In the data rows, the value 50 means zero.
Each row has a hidden score. How much does it go up from the first row of each pair to the second? 15 means little or no change, 30 a big rise and 0 a big fall. The score is a weighted sum of the row's numbers plus the product of two more (or one squared), each taken from its middle value.
[66 50 50 42 66 26 74 74 74 50 58 34 34 34]
[50 66 50 50 50 66 42 50 50 58 50 58 50 42]: 9
[74 58 34 26 42 42 74 74 66 34 26 42 58 66]
[34 58 58 42 50 58 34 34 34 50 34 50 42 34]: 10
[74 42 26 42 66 26 66 74 66 50 34 34 34 42]
[42 42 50 42 34 58 42 34 42 42 58 58 58 50]: 13
[66 58 58 50 50 50 50 42 26 42 42 42 50 58]
[42 66 58 66 42 50 42 50 42 50 66 58 58 58]: 9
[58 58 50 42 34 58 50 50 58 50 58 42 50 50]
[42 58 58 66 58 58 58 50 34 50 50 58 50 58]: 11
[66 74 50 42 34 50 42 50 58 50 58 58 66 66]
[58 58 50 42 58 50 42 34 42 50 66 58 58 58]: 12
[58 66 58 26 42 50 26 42 42 58 66 50 50 34]
[34 42 42 42 26 58 58 50 58 50 66 50 50 50]: 21
[66 74 58 58 82 34 42 74 66 82 74 66 26 18]
[34 26 34 58 58 34 58 58 66 50 66 58 50 42]: 20
[50 66 42 34 42 66 50 42 58 42 50 26 58 50]
[58 42 34 42 42 50 50 42 42 42 50 50 66 66]: 20
[66 42 42 42 50 34 58 58 66 34 42 42 58 50]
[50 42 34 42 58 42 58 50 34 50 42 50 42 50]: 18
[50 66 66 74 58 50 50 50 42 58 74 74 58 58]
[74 42 42 58 58 42 58 58 66 42 58 50 58 58]: 21
[58 50 42 50 50 50 50 50 58 50 74 58 66 66]
[42 26 26 42 42 34 42 42 42 42 50 50 58 58]: 19
[50 66 50 50 50 58 18 34 42 58 66 66 50 42]
[42 42 82 97 90 34 50 66 82 90 66 42 10 18]: 22
[50 34 26 42 58 42 26 50 42 58 42 50 42 34]
[26 26 18 34 58 42 18 58 58 66 58 42 34 10]: 12
[34 58 66 74 50 74 58 42 50 50 50 42 42 42]
[34 42 74 66 34 58 58 42 50 42 58 58 58 58]: 18
[74 66 74 66 66 26 66 74 74 42 42 42 50 50]
[66 66 42 42 50 58 58 50 42 42 50 58 58 66]: 21
[66 50 42 34 50 50 66 58 42 34 50 58 58 66]
[50 74 50 58 50 66 34 50 50 42 58 42 58 58]: 13
[58 42 42 34 42 26 58 66 74 42 66 58 58 50]
[50 34 58 58 50 42 58 58 58 50 66 50 50 42]: 25
[50 58 58 42 26 82 74 42 58 42 50 58 66 66]
[58 58 58 34 66 50 58 58 66 58 50 34 42 34]: 11
[50 66 50 42 50 50 42 42 42 50 58 50 50 50]
[74 58 58 66 82 18 74 82 74 66 58 50 34 42]: 19
[66 66 58 74 66 50 58 58 66 42 34 50 58 66]
[58 58 50 66 42 50 42 50 58 50 58 42 50 58]: 25
[74 50 58 58 66 11 74 90 82 50 42 34 34 34]
[66 42 50 58 50 58 66 66 74 42 42 50 66 66]: 15
[50 42 34 50 34 50 42 50 58 50 66 74 66 66]
[50 34 42 58 58 42 50 50 42 42 34 58 58 58]: 17
[42 42 26 42 26 58 42 34 34 26 26 50 66 74]
[50 58 34 26 34 58 34 34 58 50 66 50 66 66]: 4
[50 50 74 74 42 58 58 34 58 34 42 34 58 50]
[58 42 50 58 74 50 74 74 50 58 34 34 34 34]: 20
[50 50 58 50 50 42 50 50 42 58 66 82 58 58]
[34 34 42 50 58 58 50 42 42 58 34 42 42 50]: 17
[42 42 50 58 26 66 34 18 42 34 50 50 74 58]
[74 74 66 50 50 58 58 50 50 26 42 34 66 58]: 11
[26 34 50 58 58 50 66 58 34 66 50 74 42 50]
[58 50 34 26 42 58 58 58 66 50 74 50 66 58]: 16
[58 66 66 74 58 34 66 74 74 58 50 42 34 34]
[50 58 58 74 50 58 42 42 50 34 42 34 58 58]: 15
[50 42 58 66 26 66 34 34 50 42 42 58 74 74]
[50 66 74 66 58 50 34 42 50 34 42 34 58 42]: 6
[66 42 26 50 66 26 74 74 74 50 66 42 34 42]
[26 34 74 66 66 50 66 50 26 82 34 82 18 34]: 8
[34 26 50 58 82 26 50 66 50 82 42 42 10 10]
[34 34 50 66 42 66 42 42 42 34 10 34 58 58]: 18
[74 34 42 50 74 11 74 82 74 42 18 26 34 42]
[42 50 42 26 34 66 50 34 42 50 50 58 50 50]: 10
[42 50 50 50 34 66 50 50 42 58 58 58 50 58]
[50 42 34 50 50 58 50 50 34 34 42 42 66 58]: 18
[58 58 50 34 50 58 66 50 42 42 34 42 58 66]
[58 42 34 34 50 50 66 66 66 42 34 50 58 58]: 13
[42 34 50 58 82 18 50 66 58 82 50 42 02 10]
[66 50 58 66 50 50 66 58 58 42 50 50 66 66]: 18
[34 34 42 58 50 58 58 50 42 34 42 42 58 50]
[66 42 50 66 66 34 74 74 74 42 66 42 50 50]: 14
[42 50 58 58 34 58 58 42 50 50 82 66 58 66]
[58 58 58 50 34 58 42 34 42 34 42 50 66 66]: 14
[58 50 42 34 11 66 42 26 50 34 42 66 74 74]
[58 58 58 50 58 50 50 42 50 50 58 50 58 58]: 8
[58 58 58 66 58 42 50 50 42 50 50 50 50 58]
[42 50 50 50 50 58 42 42 34 58 66 66 42 50]: 14
[74 66 50 50 50 58 58 50 58 34 34 34 66 66]
[42 42 82 74 66 58 42 42 34 58 18 34 34 50]: 22
[42 50 42 42 50 58 66 58 34 50 42 58 42 50]
[34 50 66 74 42 66 50 42 58 42 50 50 58 58]: 12
[82 66 58 74 74 34 34 66 50 82 82 82 26 18]
[42 58 66 66 58 50 50 42 18 66 42 66 34 42]: 12
[50 50 50 58 58 50 34 42 50 50 58 34 50 50]
[74 82 58 58 34 50 42 34 50 34 50 26 66 74]: 16
[66 50 50 50 50 50 50 42 42 18 18 34 66 66]
[42 42 58 74 58 58 58 50 66 42 42 26 58 50]: 18
[50 66 58 50 42 50 50 42 50 42 66 58 66 58]
[58 50 34 42 42 50 50 50 66 50 74 50 58 66]: 21
[50 58 74 66 34 66 58 42 58 42 66 66 74 66]
[34 42 34 50 50 50 11 34 42 50 58 50 50 42]: 15
[42 58 74 74 42 74 50 42 50 50 58 50 58 66]
[50 58 58 42 34 58 50 42 50 50 58 58 58 66]: 11
[58 74 58 58 26 50 42 50 50 42 66 66 58 58]
[26 34 58 66 26 74 42 26 34 42 42 50 66 50]: 14
[42 58 50 58 42 66 50 42 50 42 42 50 58 50]
[58 74 74 66 50 50 58 58 50 58 58 58 58 58]: 20
[34 42 58 81 66 50 58 58 50 58 42 50 42 58]
[34 50 58 58 34 66 34 26 34 50 50 66 66 66]: 8
[74 42 42 11 26 50 58 58 74 42 66 74 74 58]
[74 58 50 34 99 18 34 66 50 82 42 42 02 00]: 16
[26 42 50 58 34 66 42 34 34 34 34 50 58 66]
[66 66 50 58 50 50 50 50 58 50 42 50 66 74]: 10
[50 42 50 50 34 50 50 42 42 34 58 50 58 50]
[50 42 50 66 50 42 58 58 58 42 50 58 58 50]: 8
[50 50 58 50 50 50 58 50 50 34 34 42 58 66]
[50 50 34 42 42 58 50 42 42 34 50 50 66 66]: 16
[50 58 74 58 50 66 34 34 50 50 42 42 58 42]
[42 18 42 34 42 50 66 50 58 34 74 50 58 42]: 23
[66 50 34 42 58 34 58 58 58 50 66 66 50 58]
[34 26 58 66 66 50 58 58 34 74 58 90 34 34]: 18
[74 66 34 26 42 50 58 66 50 58 58 50 58 66]
[34 58 74 58 58 66 66 58 42 66 26 42 34 50]: 11
[42 42 34 18 26 58 26 26 42 42 42 42 50 42]
[66 66 34 34 50 58 50 34 42 34 50 42 66 66]: 6
[58 50 50 58 66 26 74 74 74 58 66 58 42 42]
[42 50 26 11 50 42 26 50 50 66 58 50 26 18]: 15
[58 74 66 50 66 42 34 58 42 58 34 50 26 26]
[42 66 50 58 50 50 34 34 42 34 42 34 58 50]: 12
[66 58 58 50 42 34 18 42 34 42 34 26 50 42]
[42 42 34 11 58 42 26 50 42 66 42 42 26 18]: 5
[42 34 26 34 42 50 42 42 34 42 26 42 50 58]
[58 74 50 34 34 58 34 34 34 34 58 42 66 50]: 11
[58 42 50 66 66 34 66 66 58 50 26 42 42 50]
[74 66 90 66 74 42 66 58 66 66 42 34 42 50]: 13
[34 18 34 42 66 26 42 66 66 98 74 66 18 26]
[58 58 50 58 50 50 58 58 42 50 34 58 58 74]: 23
[50 50 50 42 58 50 50 50 42 66 42 58 34 50]
[26 42 58 58 34 66 50 42 58 34 34 34 50 42]: 22
[42 66 74 66 42 58 50 50 58 50 58 50 50 50]
[50 66 50 42 26 58 50 42 58 42 58 50 58 58]: 15
[34 34 42 50 42 66 58 50 34 50 50 66 58 58]
[42 26 26 42 34 58 66 58 66 34 42 50 66 58]: 15
[58 74 42 42 42 50 34 42 34 34 34 34 50 42]
[50 50 58 58 58 50 58 50 58 58 66 50 50 58]: 13
[26 34 26 42 58 58 34 34 42 50 58 42 50 42]
[50 66 50 58 58 50 50 50 42 50 58 50 58 58]: 20
[26 18 34 42 34 66 50 34 50 50 34 50 58 50]
[34 03 34 50 58 42 66 66 50 66 58 82 50 50]: 21
[42 42 90 74 74 50 82 66 42 74 18 90 18 34]
[50 50 34 26 42 50 50 50 42 42 42 50 66 66]: 13
[66 74 58 66 42 50 50 50 58 42 50 50 58 58]
[42 50 42 42 34 66 50 42 58 50 42 34 50 50]: 14
[58 66 74 74 58 34 66 66 50 66 26 74 42 58]
[18 34 66 66 58 50 42 34 26 58 26 50 34 42]: 18
[34 50 66 66 50 66 58 42 50 34 34 34 58 50]
[42 42 34 26 42 58 50 42 50 34 26 26 58 58]: 15
[10 18 66 58 50 50 42 42 50 74 50 34 34 34]
[34 42 42 58 26 74 58 42 42 34 42 58 74 66]: 11
[58 34 34 34 42 26 50 58 66 50 58 50 58 58]
[58 34 42 50 58 50 66 66 58 50 82 66 58 50]: 16
[34 26 34 50 66 50 58 58 50 58 66 66 42 42]
[58 58 58 50 66 42 58 50 58 50 58 58 42 42]: 10
[66 18 42 58 97 11 97 98 97 66 50 34 18 18]
[82 50 58 66 82 03 99 99 97 66 42 42 26 34]: 13
[58 34 26 34 58 18 74 82 90 50 50 42 42 42]
[50 42 26 34 50 50 42 42 50 42 58 50 58 58]: 14
[50 66 66 66 50 50 18 26 34 42 58 50 58 58]
[66 89 66 74 58 58 34 34 42 42 74 50 58 50]: 13
[42 58 66 58 34 66 42 42 42 58 58 50 50 50]
[42 42 58 34 66 42 58 66 58 74 50 50 26 34]: 11
[42 34 42 66 58 58 42 42 50 50 58 50 58 58]
[74 42 66 66 74 11 74 98 97 58 74 58 50 42]: 9
[74 50 42 50 74 26 90 82 82 58 66 58 42 50]
[42 50 74 66 42 74 50 34 50 50 66 58 58 58]: 20
[50 66 58 50 34 58 58 50 58 34 34 18 58 58]
[34 42 50 50 34 66 58 50 58 58 74 66 50 50]: 11
[50 34 26 50 50 26 66 74 74 58 58 58 58 66]
[42 58 50 42 50 58 42 42 42 34 50 50 66 50]: 5
[42 58 66 66 42 66 50 34 50 50 50 50 58 58]
[58 42 50 66 42 42 34 42 66 34 42 50 66 58]: 18
[66 50 42 34 66 42 42 50 58 58 42 42 42 50]
[66 66 66 50 74 42 34 66 58 74 66 58 26 18]: 16
[26 34 42 50 58 50 66 58 42 74 58 74 34 34]
[42 26 26 34 42 50 50 50 58 34 34 34 50 50]: 27
[50 42 26 34 58 50 50 50 50 50 50 50 50 50]
[50 66 58 50 42 58 34 42 42 26 34 26 58 58]: 20
[58 50 58 66 50 58 50 42 42 34 42 50 58 58]
[58 89 66 66 50 58 42 50 34 50 58 42 50 58]: 15
[34 26 42 34 58 50 18 34 26 50 50 50 42 26]
[58 42 42 42 42 50 34 50 50 42 58 42 58 50]: 19
[58 58 42 50 50 50 34 50 50 42 66 50 66 50]
[42 26 58 66 34 66 58 42 58 34 26 50 74 74]: 19
[66 66 42 42 50 58 42 42 34 34 26 34 50 58]
[34 50 50 74 58 50 42 42 26 42 42 58 50 58]: 12
[42 50 42 34 42 50 58 42 42 26 26 26 50 50]
[42 34 42 42 34 50 58 50 58 42 74 58 66 58]: 14
[58 74 34 34 34 58 34 34 42 26 34 26 58 58]
[74 74 58 50 50 50 58 58 58 50 50 50 58 66]: 13
[66 74 66 58 42 50 42 50 50 42 42 42 58 58]
[50 50 50 42 50 42 50 50 66 50 58 42 50 58]: 11
[50 42 34 26 18 74 58 34 50 42 58 58 66 66]
[58 34 26 34 66 34 74 66 66 50 42 34 42 50]: 14
[42 42 42 58 58 34 34 58 42 50 58 58 42 18]
[58 50 42 26 50 58 42 50 50 66 66 58 50 42]: 11
[50 58 66 58 34 66 58 50 50 34 42 50 58 58]
[42 50 58 58 50 58 42 34 34 58 50 50 42 50]: 10
[74 50 42 42 58 26 58 74 74 58 42 42 42 42]
[58 66 42 42 50 50 50 50 42 50 58 42 42 50]: 15
[34 34 42 50 58 50 66 50 34 66 50 66 34 42]
[58 66 66 74 42 58 50 42 58 34 50 50 66 66]: 17
[26 50 74 66 50 58 58 58 50 66 50 66 42 50]
[58 58 42 42 42 58 34 42 50 42 58 50 58 58]: 16
[34 50 66 58 34 66 58 42 34 50 66 74 58 58]
[66 50 58 66 74 34 74 82 74 58 34 34 34 42]: 18
[58 50 42 34 50 74 58 42 50 50 66 66 58 42]
[42 42 58 34 34 58 34 26 42 50 58 58 58 50]: 17
[34 34 34 42 50 50 42 42 42 42 42 34 50 58]
[58 50 34 34 34 58 50 58 66 42 58 42 74 58]: 15
[58 58 34 34 42 50 42 42 42 34 26 42 58 66]
[42 50 58 66 34 66 42 26 50 34 42 42 66 50]: 16
[10 18 42 50 50 42 34 50 42 74 58 58 26 34]
[42 58 50 66 34 66 34 18 18 34 42 58 58 66]: 19
[58 58 50 50 26 58 42 42 50 42 50 58 66 66]
[66 50 42 34 50 26 58 66 74 42 50 34 50 50]: 12
[74 50 18 26 50 18 66 82 66 42 50 58 42 50]
[50 34 58 58 58 18 66 82 82 58 74 66 42 34]: 9
[42 58 66 74 58 58 58 50 26 50 66 74 50 50]
[42 58 66 58 50 58 50 42 50 34 42 26 58 58]: 14
[26 50 66 58 50 58 58 50 50 66 58 50 42 42]
[58 58 58 42 26 58 42 42 58 42 50 58 66 58]: 16
[26 26 58 58 34 74 58 34 50 42 66 58 66 50]
[42 50 50 34 42 42 34 42 42 58 66 66 50 42]: 9
[50 66 50 26 42 58 58 42 50 34 42 42 66 66]
[50 50 50 50 50 58 66 58 66 50 34 34 50 50]: 23
[34 34 34 26 34 58 26 34 50 50 58 58 50 50]
[58 74 66 66 58 58 58 42 42 42 58 50 58 66]: 12
[58 74 42 34 34 50 50 50 50 42 50 42 50 58]
[58 34 34 42 66 50 66 66 66 66 66 50 42 42]: 16
[42 58 74 74 42 66 50 50 50 58 50 42 42 58]
[42 42 42 42 34 58 58 50 58 42 50 50 58 58]: 10
[66 50 34 42 58 50 66 50 66 42 42 26 50 50]
[34 50 66 42 34 66 42 34 42 58 74 50 50 50]: 18
[42 26 34 34 42 50 74 58 42 26 26 42 58 58]
[66 66 50 58 50 58 50 50 50 34 34 26 58 66]: 14
[42 42 50 58 42 66 66 50 58 58 50 42 50 58]
[74 66 42 58 50 50 34 34 34 34 42 42 66 74]: 16
[42 58 66 58 42 42 26 42 34 74 58 58 42 50]
[66 34 18 26 50 34 66 58 66 50 50 50 50 58]: 13
[42 58 50 58 50 42 42 42 34 42 42 50 58 58]
[34 18 10 18 34 42 66 66 74 42 58 50 50 42]: 20
[34 50 66 66 50 66 42 42 58 42 42 34 58 58]
[58 66 58 66 58 50 50 50 34 58 58 66 58 66]: 16
[50 58 66 66 42 82 58 34 50 34 50 50 66 58]
[58 66 74 66 66 50 58 50 42 58 34 42 42 58]: 16
[50 66 58 58 50 50 58 50 50 50 50 50 58 66]
[66 74 58 42 50 58 34 42 42 50 34 50 50 42]: 13
[58 42 26 34 50 26 58 66 58 50 34 34 34 42]
[74 74 58 42 34 42 50 58 58 50 42 42 58 74]: 14
[42 34 66 58 50 66 58 50 50 50 50 50 50 58]
[50 50 42 58 50 66 50 50 42 50 66 58 58 58]: 12
[34 26 42 42 26 66 58 42 42 42 66 58 66 58]
[34 42 42 34 34 74 58 42 50 50 50 50 58 58]: 6
[66 66 58 58 58 42 66 66 58 58 66 66 50 58]
[42 50 90 66 66 50 74 58 34 82 42 98 18 34]: 17
[66 66 58 58 42 34 50 66 50 50 42 58 50 66]
[58 82 58 42 50 50 34 42 42 34 42 42 58 58]: 3
[66 58 58 58 34 66 58 42 50 34 50 58 66 58]
[66 42 34 50 66 18 82 90 90 58 50 34 34 34]: 14
[58 74 74 58 50 58 42 42 42 26 34 34 66 58]
[50 58 58 50 50 58 66 58 50 34 42 42 58 58]: 21
[58 58 42 42 42 58 42 34 50 34 34 34 66 66]
[58 82 74 50 50 42 58 58 58 74 66 58 42 50]: 14
[42 26 26 34 34 66 42 26 42 42 50 50 58 66]
[66 42 34 34 34 50 50 42 50 26 50 58 74 58]: 14
[26 26 50 58 50 58 42 42 50 66 74 66 50 50]
[58 42 26 26 42 50 42 50 50 50 58 58 50 50]: 19
[42 34 34 42 26 58 42 34 42 34 42 42 58 58]
[50 58 50 58 50 50 42 42 34 50 50 42 50 50]: 10
[50 34 42 58 50 34 58 66 58 74 66 82 50 58]
[90 58 34 42 66 26 26 66 58 82 74 82 34 26]: 13
[34 42 50 50 58 50 50 42 34 58 42 50 42 42]
[50 50 42 58 58 50 42 42 42 42 58 58 58 58]: 14
[42 50 50 26 50 58 58 42 50 34 42 26 50 50]
[66 50 42 42 42 58 42 34 42 34 50 50 66 66]: 19
[18 34 66 66 50 58 34 34 42 66 58 58 42 42]
[42 34 34 26 50 34 34 58 50 82 82 66 34 26]: 16
[66 66 58 34 66 50 50 50 50 58 58 58 42 42]
[34 50 58 50 50 58 50 42 42 74 66 58 34 50]: 18
[42 34 50 74 50 58 58 58 66 58 66 58 58 58]
[58 50 58 74 58 34 50 58 42 58 50 82 50 58]: 12
[42 50 42 50 50 66 58 58 66 42 50 34 58 58]
[34 34 42 42 34 66 50 50 58 50 42 50 58 42]: 14
[58 74 50 42 42 66 50 50 42 42 50 34 58 58]
[50 42 42 42 58 58 66 58 50 66 66 58 50 58]: 13
[58 58 50 58 58 50 66 58 58 42 50 50 58 58]
[74 34 42 58 90 11 82 90 82 66 50 50 34 42]: 19
[58 66 58 50 58 50 66 50 42 58 66 58 42 58]
[42 26 66 58 58 34 42 42 34 66 26 66 34 42]: 18
[50 42 34 42 50 50 50 50 34 42 42 50 58 58]
[42 50 34 50 42 50 50 50 66 50 50 42 58 58]: 7
[50 34 42 42 34 66 66 58 66 42 50 66 66 58]
[58 42 34 03 18 66 42 42 42 50 34 58 58 50]: 17
[42 58 42 50 50 50 34 42 42 58 42 34 42 42]
[34 26 18 42 50 34 18 50 58 66 90 58 42 26]: 16
[74 82 42 34 50 58 34 42 50 42 50 34 58 58]
[34 58 74 66 42 66 50 34 34 42 42 58 58 58]: 17
[26 34 58 66 34 74 34 26 34 42 42 66 58 66]
[58 66 58 58 42 50 66 58 66 42 66 58 58 66]: 10
[34 18 34 42 58 42 82 74 58 74 74 74 34 42]
[58 50 50 50 50 66 58 50 42 50 74 74 58 50]: 15
[42 50 50 58 42 50 50 50 26 42 34 42 50 50]
[74 66 58 89 74 34 34 66 66 82 74 50 34 26]: 9
[34 58 66 50 50 50 26 34 42 42 50 42 58 42]
[58 58 66 58 66 58 34 42 42 58 58 50 50 42]: 20
[50 58 66 58 50 58 42 34 42 34 50 42 66 58]
[50 34 34 42 26 50 42 34 50 34 50 66 66 66]: 23
[26 26 50 58 58 50 50 50 34 58 34 42 34 42]
[50 66 58 34 34 58 26 26 42 50 66 66 58 50]: 4
[34 66 74 58 18 66 50 26 34 42 50 58 50 58]
[58 66 74 81 74 58 74 66 50 74 98 82 50 58]: 9
[42 50 42 50 42 66 50 42 50 34 34 18 50 58]
[34 34 42 34 50 50 66 58 42 58 66 66 50 50]: 10
[42 50 50 50 26 74 58 34 42 34 34 74 74 66]
[66 58 58 50 58 50 50 42 42 42 58 42 50 42]: 20
[50 66 66 50 34 58 42 42 34 34 34 34 58 58]
[50 42 58 66 58 50 74 58 42 50 42 58 50 58]: 14
[42 58 42 26 42 58 42 50 42 50 42 50 42 42]
[50 34 50 50 34 50 50 42 66 34 50 42 66 58]: 18
[42 58 66 66 50 66 66 42 26 50 66 58 42 58]
[66 58 34 58 74 50 42 58 58 74 90 66 42 26]: 2
[50 66 58 26 58 58 34 42 50 58 58 50 42 26]
[26 42 34 42 50 50 58 58 50 58 58 58 50 50]: 19
[58 50 50 58 50 34 58 66 82 50 66 50 50 50]
[74 58 34 34 50 50 50 50 34 42 50 50 66 74]: 20
[58 42 34 26 42 58 58 58 50 42 42 42 66 66]
[42 42 34 26 50 66 34 42 58 74 74 42 42 34]: 4
[58 58 58 42 34 34 34 42 34 66 50 66 50 66]
[42 50 66 74 34 58 50 50 58 34 50 50 66 58]: 18
[10 34 82 66 58 42 74 58 42 90 34 90 02 18]
[34 58 58 42 50 50 34 42 50 50 42 50 42 26]: 11
[26 42 58 74 34 58 34 34 42 50 34 34 42 50]
[66 50 50 34 50 34 58 66 66 50 34 42 50 58]: 12
[42 26 42 50 50 50 42 50 50 42 42 42 50 42]
[58 58 58 66 58 50 34 50 42 58 66 50 50 42]: 14
[34 34 58 42 34 58 50 42 34 50 42 42 50 58]
[58 66 50 50 50 58 58 58 66 58 74 50 58 58]: 5
[74 50 42 50 50 50 42 42 42 42 50 58 74 74]
[42 42 50 50 26 50 34 34 42 42 58 42 50 50]: 25
[50 50 50 66 66 50 74 74 74 58 58 58 58 58]
[66 74 74 58 42 50 50 42 42 42 58 50 58 58]: 16
[58 74 50 34 42 50 50 50 34 42 42 58 58 66]
[50 58 58 50 50 58 50 42 42 26 42 34 58 50]: 17
[34 34 26 50 58 66 42 42 42 34 42 34 58 58]
[42 50 66 58 42 58 58 42 50 58 82 66 50 50]: 15
[50 34 50 42 34 66 50 50 42 42 50 50 58 58]
[34 42 58 42 50 50 42 50 42 66 58 58 34 42]: 6
[66 42 34 42 58 42 58 58 58 42 50 34 50 50]
[74 74 58 34 42 58 58 58 50 42 34 18 50 58]: 19
